Where one turn sends some rows of the set: a few examples, then the rows asked
div: [ 11 -12  29 -45  -9  32   3   5 -25   7  -4  -2  24  -2 -13  13 -11  17
  -7   7  15  20 -14   0  19  21   8 -16 -27 -32   7  -1   4   3]
Sidi: [-21 -25 -41   2 -14  10   3 -24   8 -10 -10   1 -15  -4   7 -10   2   7
 -46 -23  21   5 -31  -2  -7  29 -19  -5  18 -33  19  20  24   9]
ruk: [ -9  -9 -50   3 -16   9  -8  43  54 -21  -2   9  26  19  26 -14   4   3
   9 -39 -13   3 -26   8 -14  22  -6   2 -13 -54  16 -25  11 -29]
gosa: [ -2  -1  20   1 -31   7 -14  30  -3 -23 -29  13   5 -54   6   6   7  -8
   9 -23  -2 -11  20   1  28  27  11  -2  15 -31  23   8 -51   2]
mazif: [  0  -3   2 -22 -19  19  -4  44   0  -8 -27  11  15 -62  -7  20  -2   5
  -5 -18  10   4  19  -9  47  22  21  -9  -4 -38  14   2 -16   7]
zizog: [ -9  -8 -51   0 -17  10  -7  43  54 -20  -1   8  23  19  27 -12   4   4
  10 -39 -11   4 -26   9 -17  22  -7   2 -13 -55  16 -25  11 -27]
repuv: [ -8  -7 -52   0 -18  10 -10  42  53 -21   0   7  21  20  27 -12   4   4
  11 -38 -12   3 -25  10 -19  22  -8   3 -11 -55  16 -25   8 -26]
molo: [ 12  -4  25 -45 -22  35  -5  -6 -31   3   3  -9   5   6  -6  13  -4  17
   8   5  14  10 -15  11  -5  24  -2 -12  -9 -30  17  -1 -22  12]
sumiz: [ -9  -9 -47   5 -17   8  -9  42  54 -23  -1   9  24  19  28 -14   4   2
  10 -38 -15   1 -26  10 -16  22  -7   3 -12 -55  15 -24   7 -29]
mamav: [-34 -23  -9 -13 -17   6 -14 -12  45 -13  -6  13  13  29  11  27  18  -4
  60   4 -24  -6 -18   2  40  23  11   5  22 -23  23 -12 -19 -10]
rurug: [-32 -21 -25 -33 -11  18  -8  -5  45  -3  -1   8  14  24   1  40  13   6
  53   7 -12   5 -18  -3  48  18  16   0  11 -26  17 -18   4  -2]
sifa: [-33 -18 -22 -29 -18  15 -13 -11  43  -7  -1   7   5  29   6  36  16   4
  61   5 -16  -2 -19   2  36  21   9   4  21 -24  21 -17 -13  -1]
Vis: [ -4  -7  19  -1 -21   6  -8  40   2 -18 -33  18  19 -60   0   9   1  -5
  -3 -21   0  -2  21  -7  46  24  19  -6   1 -33  16   6 -28  -2]
Zaded: [  3   6  -9 -32 -28  30  -8  38  -5  -6 -18   1  -2 -57  -5  26   1   9
   6 -18  16   1  18  -2  29  23  14  -7   6 -38  19  -1 -29  18]
sebam: [-23 -30 -37   6  -8   6   6 -20  12 -11 -13   5  -7  -6   5 -10   0   5
 -51 -21  20   7 -31  -6   2  28 -14  -6  12 -34  16  21  32   5]
gem: [-35 -28  -5  -9  -9   0 -10  -7  49 -14  -9  19  24  24   7  27  15  -5
  52   6 -26  -2 -17  -4  54  21  16   4  13 -22  17 -12  -5 -16]
bep: [-25 -30 -26  21 -13  -3   0 -27  12 -19 -16   7  -8  -3  12 -20   4  -2
 -47 -25  12  -1 -30  -2  -5  30 -18  -2  20 -30  21  25  16   0]
Robat: [-25 -32 -29  17  -8  -1   3 -22  13 -16 -17   9  -3  -7   9 -17   1  -1
 -52 -23  15   4 -30  -7   3  29 -14  -4  13 -32  16  24  29  -1]
kas: [  1   8   3 -19 -35  21 -15  29  -6 -15 -21   3  -7 -52   3  17   9   2
  14 -22   8  -7  17   5  18  25   8  -3  18 -35  24   4 -51  14]
memog: [ -8  -8 -49   2 -18   8 -10  41  53 -22  -2   8  22  20  29 -14   5   3
  12 -38 -14   2 -26  10 -19  22  -7   3 -10 -54  17 -24   5 -28]
tez: [-34 -28 -15 -23  -5   9  -6  -2  48  -6  -8  16  25  21   1  34  11   1
  47   7 -18   4 -18  -7  58  19  19   2   6 -25  14 -17   8 -11]
pegu: [  6 -23  51 -17  -5  12   2   5 -21  -4 -15  11  40  -4  -8  -1 -11   4
 -13   6   2  14 -13  -2  29  23  12 -13 -29 -28   7   4   0 -13]
Madov: [-23 -25 -34  12 -16   4  -1 -28   9 -15 -11   2 -17  -1  11 -14   5   2
 -42 -23  17   0 -31   1 -13  29 -20  -3  24 -32  21  23  13   7]
Gur: [  4 -19  63  -3 -16   5  -7  -6 -24 -14 -16  10  29   3   3 -10  -4  -3
   0   1  -7   2 -13   7  12  27   2  -8 -13 -24  15  10 -29 -15]
nad: [ 10  -7  47 -20 -26  19 -11 -14 -30 -10  -6  -2   8   9   4  -2   0   3
  13   0   1   0 -14  15  -9  28  -6  -8   0 -26  20   6 -44   0]

sebam goes to Sidi
tez goes to rurug
Now these:
Vis goes to mazif
pegu goes to div

Where one turn sends some rows of the set: a few examples, then the rows asked
Kovek: [-46 -14 -22 -13  31   6   6  14  11  -9  10  -2   9   4  14 -12 -21]
Vod: [ -3  26  28  -9 -31   1 -37   4 -11   8   5   8 -12   1  -6   5 -11]
beme: [ -9  11  -4  22  -5 -16   1  -3   2 -11  10 -33  35 -36 -13  -8  13]
fale: [  6 -24   5  17  17   9  16 -22   2 -42 -15   4   1  18   5  -7 -10]
golo: [  5  -1   9  14  -6  -3  -1  10 -11 -14  64 -11 -15 -18   8 -15   3]
fasud: [ 28  -7 -31 -22  -2  17  -3  28   9   8  -8  16  10 -19 -17  -1 -11]
Nim: [-18 -14  13 -28  -6  12  -6  -4   4  10  13  16 -36 -15 -10  20   1]
tabo: [-29 -10  17   2 -19 -29 -18   1  -7  -2  23 -19   4  12  24   6  23]
kud: [ 15 -30 -27  36  36  -2   8   2  -7 -15   0   1  -2  -2  18   0 -25]
Merif: [ -7  -4 -16   0  10   9   2   1   5   6 -49   7  29  10   7  20  -5]
nalit: [-22 -18 -27 -13   1   5   7   2  19  45   8 -17  -9 -27  -4   2  -2]
zoto: [-18  41  36  26   1 -16  -1   9  -6  -4   4 -16  -5   5  10   6   7]
seso: [ 44  10  16  28 -27   4  -6   0 -15  -1   4  -3   2 -12   2  14  20]
ledi: [ -4 -18  10 -40   7  -2  -5   9   4  -8   5  27  -2 -31  22  11   4]
ton: [-14   7  25  45 -15  -1  10  21 -10  10   8 -29 -11  16  -1  -3  -2]
Zuz: [-39 -10   7   9 -18 -18 -17   2 -14  31  24  -6 -22  -4  -3  -9   3]
sodo: [ -4  33  14  36   5  -9  -8  34 -11   6  16 -29   3  -3   3   7 -24]
fip: [ 18 -27   2  48  11  -6  11  -9 -11 -31   7  -8  -2   1  -4  -7 -12]
lofad: [ 27   4 -14  40  32 -17  -2   0  -1 -16  18 -13  10 -15  30 -10 -16]
sog: [-12  -8  -6 -16   6  38  33 -29 -11   3  -8  14  -9 -14  11   1   5]
modo: [  2 -17 -30  -8  10  42  23  -5 -19  15   4   0  -1 -25   2   0 -25]
Kefu: [ -6  23 -13   7 -24  -7 -24   9   3  42  -3 -27  17 -10  -2 -11 -13]
Luvu: [ 18   9  17  21  11  -6   6 -22   8 -43   0 -11  14   6  18 -16  -2]
zol: [  4   2 -25  19 -28 -10 -17  19  -2  13  10 -32  14  25 -15  -8   8]
zariz: [ -4  17 -18 -23  26  30  10 -16 -12   3   0  14   6 -33  13  13 -14]
fose: [ -8 -35 -18 -25  -6  -3  28  -8  15  23   9   3  17   0  -1  -1  13]
luv: [  7  19   3   3 -16 -10 -49  37 -14 -18   5  -6  -5  -8   9   5  -1]
peg: [  8 -15  -3  -7  10  26  -1  18  -7   3   4  28 -21  29  30  11 -13]
mulet: [ 14  20  -5 -32 -11  23 -14   4  21  22 -14  -5   1 -19  -6  18 -15]
geso: [ 16   8 -11   9  38  -1   4 -14  14 -28  -4  -2  15   1  38 -11 -18]

beme goes to Merif
kud goes to lofad
fasud goes to luv
Now these:
modo goes to sodo
Nim goes to Zuz

Where one turn sends some rows of the set: a few examples, then the rows asked
bozum: [ 28  -7  -2   7  -4  30  -3 -20  33 -33  10  18  25  23  10   3  14  42
   3  30  10]
tesi: [ -2  10  15   9  -2  -5 -33 -27   8 -33  33  28  39   8   1 -48  29 -16
   0  25  -2]
negul: [  2   7  12 -31  13 -11 -12  -7  -9 -32  38   9  45 -11  12 -19  15 -24
 -23  11 -15]
Gedi: [ 33 -13  12 -20  -2   7 -57 -39   8 -27  34  11  16  21  12 -28  -5  15
 -12   2  49]
rosom: [ 52 -19  -6  -1  10   1 -45 -38  15   4  25   3  18  25  16 -32 -21  11
  -7   5  31]
runu: [ 31 -15  27 -28 -35  21 -44  -4   5 -24  29  37  28 -17   1  -6  16   1
 -19   5  43]
guduk: [ 24   2  -5   6 -12 -43 -23 -12  22 -21  16 -18   8  20  26 -27  14   0
 -30 -16  43]
Kebud: [ 28  -5  -7 -15   4  16  13  14  25  14  14  17  19  -4 -27 -17  -3  -3
 -34  -4  -6]
pege: [ 20 -31  -8  21 -21  27   4 -10  11   1  -3  13 -19  -8  34 -18  -6 -12
 -26  10   5]
Desa: [ 10 -15 -23  -1  -3   9 -19 -15  25  31  18   9  46  23  16 -30 -14 -18
  14   6   4]
vel: [ 32  15  15 -13   6 -11 -25  -8  18 -37  35  28  20 -37  24   0   8 -10
  -9  33   0]
ver: [ -8 -45 -25 -38 -15 -24 -20 -30 -10   6  12  14   1   6  -3 -13   8   5
 -15  21  -1]
kiz: [ 16  23 -25  21 -13   0  -5  10   1 -32  -5 -23  21 -13   0 -24  15  -5
 -27   7  -4]
Lagem: [-17  -7   3   5 -13   4 -10 -23   0 -14  32  25 -24 -20 -21 -34  25  10
  -9   0  17]
Rito: [  6 -30 -19 -52 -19 -12 -18  17  26  -5  14  31   1  14   8 -33  -6   9
  -4  10  11]
par: [ 36  34  10   4 -22  -2 -10 -24 -30 -23   3  26  18   0   5   4  19  -4
  -8  11   8]
kekug: [ 18  27 -16  14 -17  -9 -16  14  -6 -35  -3 -15  21 -12   0 -22  10   9
 -36   1  -3]
fised: [ 16 -10  27   4 -13  10 -40 -14  32   9   9  10  27 -19  14  17 -10  14
   5  14 -17]
sero: [  6 -18 -12 -30   4  -3 -23 -11  28   3  31 -27  41 -22  29  -5 -24  10
 -23   1  39]
Siza: [  1 -19 -26   2  -2 -14 -26 -21  39   4  27 -22  14 -15  26 -28 -26  22
 -13  17  41]
varaz: [ 10 -13  45   5 -15  -7 -35  -2  13   3  -4   6  42 -23  28 -11  -2   5
 -33   7  -6]
sakoz: [  9   5  36 -14 -14  -8   1 -17  -3 -15   3   8  27 -20  11 -30  26   0
 -62  24   9]
zalun: [  7   0 -25  34 -13  21  16  -5   9 -16   2 -11  15 -25  18  -4  11  10
   0  21  -5]
Per: [ 17  -7   0  -4   5 -31 -21   3  17  -8  56 -16  30  34  23 -36   6 -11
 -18   5  22]
depim: [ 39 -14  22 -24 -10  20 -60 -22   5 -23  37  28  17   5  13 -23   1  11
  -1   4  41]
remim: [ 15 -29 -21  13 -21  -9 -47   6  28 -22   1 -13  21   5   1 -24   9   9
  20  19  46]
ripa: [ 40 -41 -19 -37 -18 -17  -6 -15   0   7  -2  11  12 -12  18 -37  38  21
  -6  13  18]
ves: [ 12 -16  21   6 -12 -35  -1 -28   7   5  27 -17  20  21  20 -38 -13  -6
 -38   2  30]
los: [ 14  31  14 -22 -24 -15 -30  12 -11 -45   9   0  20  -7   2 -19  26  10
 -24  -3  11]
puf: [ 14 -32  -8  31 -15  12 -24 -34  18   7   4   8 -17  -3  30 -38  -7   2
 -26  18  19]
zozo: [  5   8 -35   1 -17  28   4 -34  -4  -6  16  12  19  14   3 -25  33  -2
 -34  15  49]
dutim: [ 12  -3   8  -6  -7  20 -18 -36  29  -9  25  -1  19   5   0  16 -11  36
  15  18 -10]
zuf: [ 14  -2 -16 -33 -24  22  -7   6   3  -6  28   2  35 -36  -2   9 -13 -19
 -26  -5  16]
gurof: [ 37 -39 -12 -35 -18 -10  -1 -14   6  -3  -1  13  -3  -7   6 -48  34  11
   4   7  28]
gufa: [ -2  11   6   1   7 -16 -30 -26   0 -37  39  21  46   0  -3 -41  27 -14
  -5  21  -8]
Bes: [  1 -19 -15 -28  -6   8  -9  -1  22  -1  22 -16  37 -34  16   4 -32  -3
 -25   7  29]
duge: [  5 -13 -10  10  -1  21  12 -39  21 -16  11  -2  21 -13  32  10  16  36
   8  15   4]
Nukor: [ -3 -49 -22 -35 -12  -9  -8 -17 -12  18  10   3  -7   8  -5 -15  14  -5
 -18  14   4]
tasa: [ 20 -21 -28 -46 -26 -12 -12  13  14 -12  14  29   3  12   7 -43 -11  24
  -8  20   4]
zopo: [  5 -14   6 -17 -22  11 -20  -9  29  30  21  19  41   7  16 -12   5 -20
  31   3   3]
Gogoz: [  1 -17 -35  17  -5  -1 -17 -22   0   4  14  -2  35  40  22 -23   9  18
 -10  14  52]
pibo: [ -6  17  14  -1 -25  -5   7   7   0  -3  19  12  38 -18   8   9  10   6
 -29  52  13]
Pufo: [ 16 -24 -14   7 -28   3 -31  -4  32 -37   5   1   1   4 -22 -16  23 -10
  16  32  36]
bogep: [ 11  -9  45   2 -13 -15 -25  -8   8   3   2  14  47 -23  28 -22   7  12
 -43  12  -3]
lete: [  5   2 -35   0  -9  20   6 -30  -5  -4  21  -6  27  25  18 -33  11  10
 -39  13  51]
nipu: [ 17   0   6  23 -13  16 -20 -27  23 -37   9  40  28  21  -4 -21  23   7
  16  36   8]
siv: [ 11 -42  19 -11   3  -8 -16  16   7 -20   9  35  38 -13   3  -2  29   8
   5 -12  30]
zozer: [  6   0 -18  -9 -26  30   3 -32  -7 -21  33  33  16 -17  -2 -21  31 -21
 -36  15  36]

remim goes to puf
tesi goes to kiz
ver goes to tasa
Now these:
bozum goes to duge
negul goes to los
kekug goes to bogep
Gedi goes to lete
depim goes to zozo
runu goes to zozer
zopo goes to Pufo
vel goes to par
nipu goes to zalun
Per goes to guduk
siv goes to Lagem
rosom goes to Gogoz
gurof goes to Nukor

